Rotation paths and how fast each direction turns (deg/step)
Each turn is a multiple of 5 degrees from 10 to 175, or 0.
Each row of a path follows its step; steps can be skipped.
path 1
step 0:  32  14  21  -4  16 -24  -5  13   5  25  -5  11  -5   1  13 -33 -20 -14  -2  -1 -15  -7 -12  17 -10  -1  -9   7
step 1:  32  -1  30   4  -5  -6 -16 -13   8 -10   2  12   0  11  10  -3  32  10  26   0 -15  28 -16   5   5   8 -15  -3
step 2:  10   8   5 -12  10  -3 -17  -4  -3  -2  -8   9   7 -15 -26 -29  28 -11  19   2  16  -5 -15  12 -13 -20   9 -33
step 3:  17 -15   4 -10   3 -20  10 -25   1  18  -4   9  -3   5 -28   5   3 -13  -3  19 -35  -6  -8 -10   6 -30 -14 -14
step 4:   2 -12  11 -22 -21 -18  -2  20  -5 -11 -27  14 -28  28 -11  -3  17  11  13   0  -7 -15   4  10 -21 -14 -11   4
step 5:  19  29  10 -23 -31  -9 -12 -21 -15  -4   5  -8 -18 -16   2 -16   3 -12 -10  -6 -25 -15  -6  15 -13  -5  11   7
step 6:  15  -6 -25 -12   7  -2 -15 -15   0  13   0  29 -28  12  20 -14   0  10  13  11 -25   9 -24  16  -5   9   6 -12
step 7:  19  16  12   7   2 -14  -8   1   4   7  -7   5   5  20  24   1  42  -8  -8  23  -3 -13   2   1 -21  -2  15 -30
step 8:  45   5  10  -8  23  17  -8  18  -1  -2 -14  12   7   5 -19 -17   5 -12 -18   9 -25   0  -6  14   2 -18   5   5
step 9:  11  -7  24  -3 -21   5 -11   1  -2   6  11  17  -5   5 -12   1  11   2  31  36 -18  23  18  22  -7 -16  -8   0
Speeds:
 -7  -2  -4  -3  -5  -7  -2   1   7  -2  -1  -1   1   0  -3   2  -3  -3 -16  -3   8  13   6   7   9   7  -3  -5 : 0
 -7  -4  -4 -11 -12  -5  -2   1  -4   1   0 -13   0   7  -8   1 -11   6   3  -3  -8  -2   0  -4  -3  -3   5  -2 : 55
 3  6 -8  7  1  1  6 -8 17  1  4 -5 -4  7 -8 -6 -4  5  0  5 -3  1 -4  4  1 -3 -2  9 : 135
 -5  -9  -2  -1   5   0  -4   1  -1  14   4  -2  -6  -4   7   3 -11 -10   4   8  -7   6  -3   4   1  -5  -9   1 : 125
 -8  14  -2  -2  -2  -5   5   4   5   1  -4  -3   2  -5   7  -9   1  -6   6   3   4   4  10  -3 -10  -9   1  -3 : 145
  0 -12   4  12 -10  -4   3  -4   5  -1 -10   1  -3  -8   7  -5  -6  -2   2  -5  -4  -1   0   5  -2   3  13   2 : 65
path 2
step 0:  19  12  11  -5 -20  43  29  12 -12  -1  12  -7   9   7 -17  10 -11 -10  -5 -10   8  -2   0  23  -4  11 -18  22
step 1: -12  14  24   1 -21   4  23   4  11 -25  16 -23 -20  20   2  14   2  -6  15   9 -19  -7   5  -7  14   4 -14  29
step 2:   8   4  16 -34 -35   3  -4   2  -7  -1  36   5 -21 -15   7   9   4  -5   8 -17   8  -1   3 -14   8   6 -29   5
step 3:   0  35   4 -23  -3  23  -7  11 -15 -17   2  -8 -17  -7 -16  -7  18  -1  18   0 -27  -9  -5  14   2  19 -27 -12
step 4:   9   5  32 -15 -11  27   3  25   7 -19  15 -18   0  -4 -31 -18 -22  -7 -13  -1   3  -2 -15  -9  -9  17 -11   9
step 5: -15   1  11   2   3  20  16  26  18 -23  12  13 -12   8   9  18  -8 -19   9 -20 -21 -11 -14  -5   1   4 -32  18
step 6:  13  15  39   0 -15  22  18  -3   0  11  14  -2   5  -5   2   3  18  -4  20 -30   0   8   9 -21  10  14 -27  -1
step 7:  -3  17  17 -18 -24  17  16  -8  -6 -12   2  -7 -20  14 -12  19  24   0 -12  -1 -20 -22 -21  -9  -2  24 -10 -19
step 8:  24  -7  10 -21 -18  16  20   5  -4 -17   8   8  -4 -20  -5 -14  -4   5  13  14 -10  -7 -19 -17 -23  30 -20  21
step 9:   2  -6 -13  -1  11  19  10  16  10 -13  32 -14   3  -5 -26   4  13 -18  15  -4 -25 -23  -5 -20  13   5 -29   6
Speeds:
 -2  10   6   1  -6  -5 -15 -14  -1   1   3   3  -1   0  11   5   7   2  -4  -4  -1   1   2  -5   3   9   1   0 : 80
 14  -1   6  -5   1   1   1  -2  -1  11   8   1   4  -4  -2  -6  -5   8 -11  -2  11   6   2  -7  -2  -3  -5   6 : 170
 0  2  9 15 -5  2 15 -1  5  4 -2  2  0  3  8  3  6  2 -3 -6  8 -4 -5  9 -3 -2  2 -1 : 60
path 3
step 0:  26  12   5  -7  19  20  -7  -3  -7  -7 -14  18  -1  29 -26  -8   4  15   7 -10  13 -20  -8  26 -15  15  23   3
step 1:  -4  38   1 -17  23 -25  16   4  -1 -17   3 -15   0  10  12  -5   4  33  18  -3   6 -29   2   0   2   1  18  -3
step 2:  20   1  -1   2   1 -30  10 -19 -32  10  -4  -1  -2 -12  22 -16 -13  10  10 -19  -6   1  -3   0  -7 -23  34  18
step 3:   9   1  11  13  -7   5  26  10 -16  16  -4  14 -38   3  13  14 -13  -5   7  -4 -19 -13 -24   2 -21  -4  21 -26
step 4:  14  25  21  26  12  -1   7  30 -12  24  11  -9   2 -12   2  -7  26 -21   5  13  15 -12 -24   0   3   7  14  -6
step 5:  13  24 -13  10 -13   7   2  17   0  17  -8  -5  15  -6   7 -24  -9   3  19  -4 -10  -5 -23 -25 -16  29  -8  30
step 6:   6 -12  -4  -5   9   8   0  26 -30  -6  -6 -21  -9 -17 -33 -16 -25  17  13  -6 -26  -9 -20   3   8   8 -10   2
step 7: -17  -7  38 -10   6  -9 -21   9 -22  -1   6   4  -7  20  -4  -5  -4  24  -4   8  -6   8 -33 -11  17  23  16   7
step 8:  -8  17  13   6   1  16 -26  19   8   5 -10   0 -10  18  12  -8  -2   9 -11 -44  -1 -17 -10   4  17 -11  22  24
step 9: -13  18   8   4  15  -7  -3   6   7  -8   1 -13   2 -10   1 -12 -36  -4   5 -39  13   3  -1  23 -19  23  24 -16
Speeds:
  3  -2   5   5   5 -10  -3 -10  -4   1   9   7  15   6   2  -7   4  -5  -3  -3  -6   8  -6   0  -2   3  -2   2 : 140
 -5   7   6   3   4 -10  -3   3   6   6  -9  -8   0  10   2  -2   9   1  -7   9   0  -6   5  -8   1  -4  -1   7 : 110
-13  11  12   0  -4   4   0   1 -15  -8   2  -1   5   1  -2   0   0  -4   7   5   2   0   5   2  -4  -6  -5  -5 : 125
 11   0   7  -8   0  -2   1   7   0 -14  12   1  -4   2   5   2   7  -3  -2   2   7  -2   1 -11   7   5   1  -1 : 115
  5   2  -1   6  -1   7   1   9   8   0   3  -2   8   0  -5  -1   1 -12   2   5  -1  -2   9   6 -11  12   6   3 : 70
  1 -11  -3   2  -1 -13   3   5  -3  -8   3  -5  -5   0  -1  -8 -13   2   3   7  -6   5   7  -3  -7  -6  -1   5 : 90
  5  -2   6   7   8   9   1   1  -5  -7  -6  -9   2  -1  14  -6  -4   7  -1   2   0  -6 -12   4  -4   3   6   1 : 0
path 4
step 0:  30  -8 -13 -14  11  -9 -23  10  19  18  21   1   5  14  -1 -33 -25  -6  12   4  -7 -22 -13  24 -26  -6 -13  13
step 1: -10 -13   6   8   5  34   3  -7  -9  -9 -34   2 -35  14  12   8 -11 -26   0 -28 -30  17   4  17  -4 -13  -2  -4
step 2: -27 -18 -10  -1  -4  16   8   0  -6   7  36 -24  19  -3  -5  -8  16 -18   8  -2  27   8  16   0   3  14 -18 -40
step 3:  39  21  -8  17 -10 -10  -4 -23  -6 -26   2  -4   3  -3  14  18  26   3  -9  16   1   0  13  17  30  -1 -26  20
step 4: -32  13   3  25  -1 -21  -9 -17   6 -15  -3  -3  16 -15 -24  13 -22   9  13 -13   7 -19 -23 -11  -9 -38  11  -2
step 5:  29  -5  -9 -16  -7   7  -4  16 -22  20  14   9   6  -6   2  25 -13   1 -22  10 -28  -6  -1 -26   8   2  40 -23
step 6:  16  -9  18  -5   9 -10  -2  23  -2 -32 -17   5  13  10  -4 -41  16   3   0 -25  11  27 -12 -26  -6  16   6  11
step 7: -19   5   4  -6  20   5  11 -10  26  23  -5  24 -32 -17 -11   4  39  25  22  11  -8   5  17   6   3  10  13  -1
step 8: -11 -13 -13 -13  -4 -41   6   0   3  20   1  -1   0  15  27   1  -5   0 -34  20  21  -4  -5  15 -38  -2 -16  10
step 9:  -9  20   2 -41 -17  33  -5   5   5  -8 -29 -13  -7   7 -17 -10 -22 -16  -1  15 -11  -6  -1  13  21 -20  -9  21
Speeds:
  3  -2   2 -12  -1  -6  12  -6   6   1   3   0   3  -2  -1   4   7   3  -1  -5  -1   3 -10  -8  -1   2  13  10 : 40
 10  -6  -2   3  -1   4   1  -1  -1   6  -9   1   6  -7  -1  -7  -1  -1   7 -12  -6   5  10   2 -12   6   6  -4 : 70
  1  -3  -1   9  -1  -5   1  -2  -7  -2 -10   4  -6  -4  17   5  -2  -5  -7  -5   3   4  -7  -7  -2   6  -6   6 : 155
 2  0 -1  4 -9  3  2 10  2 -6 -2 -9 10 -7  1 12 -8  8  7  6  1 -4  4 -5 -2  1  2  9 : 60
  5   1  -1   4   2  10   5  -8  -3  -3  13  -7  -4   5  -4   8  -1  -9   3 -12   1  -7  -3   2  -5   2  -6   4 : 35
 12  -2  -3   0  -1  -2 -12   2   0   3   4   0   5   6  -4   2   0  -7  -7   6   7  14   0   5  -1   2   2  11 : 130
path 5
step 0:  -8   3   7  13  -9 -19  -3 -24 -10   0  15 -33 -37 -13 -14 -43   4   3  12  -5   7   0 -10  -9  20 -19   0 -11
step 1:   7   4  -6 -23 -40  18  -2 -12   8  42   6  -5  27  11  -2  -4 -13  -8 -22  10   8  10  13  -5 -13   1  28 -14
step 2:   0  -3   0 -15  20 -23 -13  11 -18  12  -4  20 -20  22  21 -20   6 -18   7  -5 -12 -34 -34 -10 -24   3   5 -10
step 3: -13  11 -27  20  15  -1 -23   7 -12 -18  -8 -26  12  18 -31  -7   4 -15   1  -9  15  15  24 -10   5  22  28  -5
step 4:   3 -24 -26  -5 -16  10  10   4  -1  -3 -21 -12  14   6  19 -19   5  -5 -20   7   1 -28  -4  -3   1 -38  -8  42
step 5:  -8  -8 -13 -10   2 -23  27 -41 -21   6 -21  20 -16   6  -1   9   0 -13  -3 -21  -9  24   9 -25   8  21 -10  -8
step 6:   8   8 -31  -1  16  15   1  -9  34   0  13  -8   6  39   2  -4   8  31  17  14  28  -1 -11 -11  -4  -8 -15 -16
step 7: -10   3 -13  28 -14 -16 -13  13  -4  -3 -20  14  24  -5  27  20 -15  -4 -24  -8 -13   4 -34   1  31  -7   6 -20
step 8: -24  18   9 -10   4 -26  18  14  17  14 -20 -14  -6  -1  -8  -9   7  -1  50 -16   3   3  17  -9  14 -28   3   2
step 9:  22  35 -48 -19 -10   2   9  10   6  15  21 -13  -9 -14  -4   9   4  -9 -33   5 -13   8   7  14   4  -7  -5  -6
Speeds:
 -9 -10  -1   4 -10  -5   1   1   3   9  -3   7   3  -7  10   8   0  -6   5  -6   5  -9  -1   1  -7   6  -1   5 : 125
  2  -2  14   6   7  13   1   3   4  -5   0   3 -10  -8   1   9  -9   1  -2   5  -2  -3   8  -2  -4   2   0   2 : 0
 2  9  4 -1  4  2 -6 20 -4  2 -4  5  5  4 -2  6  3 -9  4 -6  5 -5  0 -4  5 -4  5 -1 : 70
  7  -7   2  -1   4 -11   5   2  -7  -2 -10   0  -1  -9  -9   4  -5   0  -5   3  -2  -4 -16  -3  -4  -2  -2  -4 : 140
  8   1   3  -3  -4  -1   3  -7  10  -3  -8 -11   6   4  -8   7  -1  -5  13   4   7  -3   3   1   0   7   6  -1 : 145
 -1  -5  -7  -7  17   7   4  -1   2  -2   8   1   1   1   4   5   5  -2   2  -2   1  -3  -9   7  -2  10   6 -10 : 95
path 6
step 0: -14  -3   0 -16  17  16  10 -13 -15   6   5 -12 -10  17 -14  10  23   2  -4  10   2 -17   7  -6 -21  27 -15  15
step 1:  24 -18  14 -31   3   5  -2 -16   3  -5   6  -5  17   2   9  27  -7  10   9  -6  14   2   3  13 -23  10  -8   9
step 2:  16  -8  12  -4  11   7   7 -16   6  19   2 -22 -23  16   2  -9   7   1  16  19   1 -23   9   0 -23  24   2  -2
step 3:  14  -6  -4 -21  17  29  -1  -9   0   6  11  -5  26  12   0  13  16 -13  16   7   1   4   3  13 -24  -7 -22  -5
step 4:  19  -9 -16  -8   8   9   9 -14 -12   3  21 -19  -1  12  12  -2   6  11   3   5  12 -22 -14 -18 -23  21   7  16
step 5:  -6 -19  10 -21  27  18  -1  -3  -4   7   4   4  14  -2  -3   3  14  15   4  19  20   5  20  16 -22  18  -7   0
step 6:  21 -20 -11 -11   2  13   9  -4  -3  -5 -17 -23 -14  20   7   3  -7  -2  16 -11  12  -2  -4   4 -33  17 -10   9
step 7:   0  -1   8  -6  14  25   1 -11  24  21   3  -3  21  19   9  13   3   5   0  20  -4 -12  10  -2 -19  26  -9   6
step 8:  16 -21 -15 -19  13  10   9   5 -13 -14  13 -20  -1   7   7  23  -3   4  22  17   4 -22   8   1 -19  -8  -8   0
step 9:   3  -6   1 -27   0   9  15  -4  10  24   3  -9  12  18  -6 -12  15  12   2  19  12  -2  -4   3 -30   9  10  25
Speeds:
  5   3   5  12  -6   5  -4  -3   5   5  -6  -5   2   3  -1  -7 -11  -5   6  -1  -4   3   1   5  -5   5  -7 -13 : 85
 -9  -2  -8   9   6   2  -1  -1  -5  -3 -10   5  -1  -1   1   3  -3   7  -6 -10   9   6   4  -3  -4  13  -6   1 : 60
 -4   0  -2  -3  -5  -2   6   5  -2  -3   1  -5  -1  12 -14   1   3  -6  -2  -5   4   9  -7   4  -6  -8 -12   2 : 130
 -2  -4  -5   1  -1   1   4   2 -11   0  -1 -10  -9   7  -3  -1  -3  -4   7  -2   1 -10  -6   2  15  10   3   0 : 170
  3  -1  -1   0  -4 -10   2   0  -2  10   2   2  -4  -1  -7  -1  -5  12   5   0  15  -3   9   9  -1  -6   3  -3 : 100
 -3  -6   6   9   8 -10   2  -5  13   1   7  -1   0   9   4  -1  -1   3   1   4   8   5 -11  -5   4   3   2   0 : 140
path 7
step 0:  19 -33   9  17   6  -6  -3   2   7 -14  24   1  21  -4   7   5 -16  13  -2  -1  -8  -1  -8  43  16  14  -9 -15
step 1:  20 -19 -16   3   8 -18   0 -14   0  26  -1   2  -1   7  14   5  -3  31  25 -23   1 -27 -24   9  -9  -5  -6   9
step 2:  22  -2  -3 -16   5  -1 -34 -12   0  36   4   2  -4 -25  -3 -14  24 -13  -7   0  11  -3  -8   2 -14  -7 -10  25
step 3: -16  -3  14   7  13  12 -10 -24  34   1  27 -10  17 -28 -15  19  16  -3  -3   6   5  20  -1   8  -4 -13  13   8
step 4: -15  -2 -12  22 -28 -18   7 -29  -1   0  16 -16  19  -2   7  12 -10   8 -17 -22 -11  -7  15   2  -7 -24  15 -10
step 5:   5   2  -9   0 -29 -28  -7   0 -27  18  13  13 -23  -9  28  16  13   9 -10  23   4  -5   4  11   7 -10   4 -18
step 6:  16 -24   6  16 -26   9   5  -3   4   6  13  17 -29  -2 -24  18  11 -13  17  19  22   8 -24  -3  -1  -1  -4  -5
step 7:   2 -20  13  13 -11  30 -13 -29  -4 -10   4  10  19   8   1  -1  -8 -25  -3  -2 -17 -19 -34 -10   7 -12  -6  -2
step 8:   3  -1  19   4   7   9  -9  -6 -20  12  40 -19  15  24  24 -12  -7  13  -6  14  -3 -21  -5  16  11   3  10  16
step 9:  -6  -9  24  -1 -12 -13  -9   4 -10  16  19  -3 -21   5 -19  -7  12  36  23  -9 -16  -1   2  18 -25  -3  -4  19
Speeds:
  0  -3  14   6   8  -2   2  -6   4  -2   4  -9   2  -3   5  -7  -3  -8  -6  -2  -3   9  -4 -11   4   0   1  -8 : 90
 -9 -11  -8   4  -2  10  -6  -3  10 -10  -2  -3  10   1  -4   4  -3  -6   0  -1  -4   0   3   6  10   1  -2  -1 : 100
  2  -4  12  -9  -1   7   4  -6 -11   2   0   2  -1  13  -4  -1  -6   0   4  -2  -4   2  -2   8   7   8  -7   0 : 40
  8   1  -6  -3  -1  -4  -7   5   2   6   6 -10  -2   6   1   6   0  -6   6  12 -14   9   5  -4   1   2  -4   4 : 115
 -7   1   0  -6   6   0  -3 -10  -6   1   2  -7  -2  -6  -8  -7   1  -2   6   1  -5  -5   7   1  -3   4  18   5 : 60
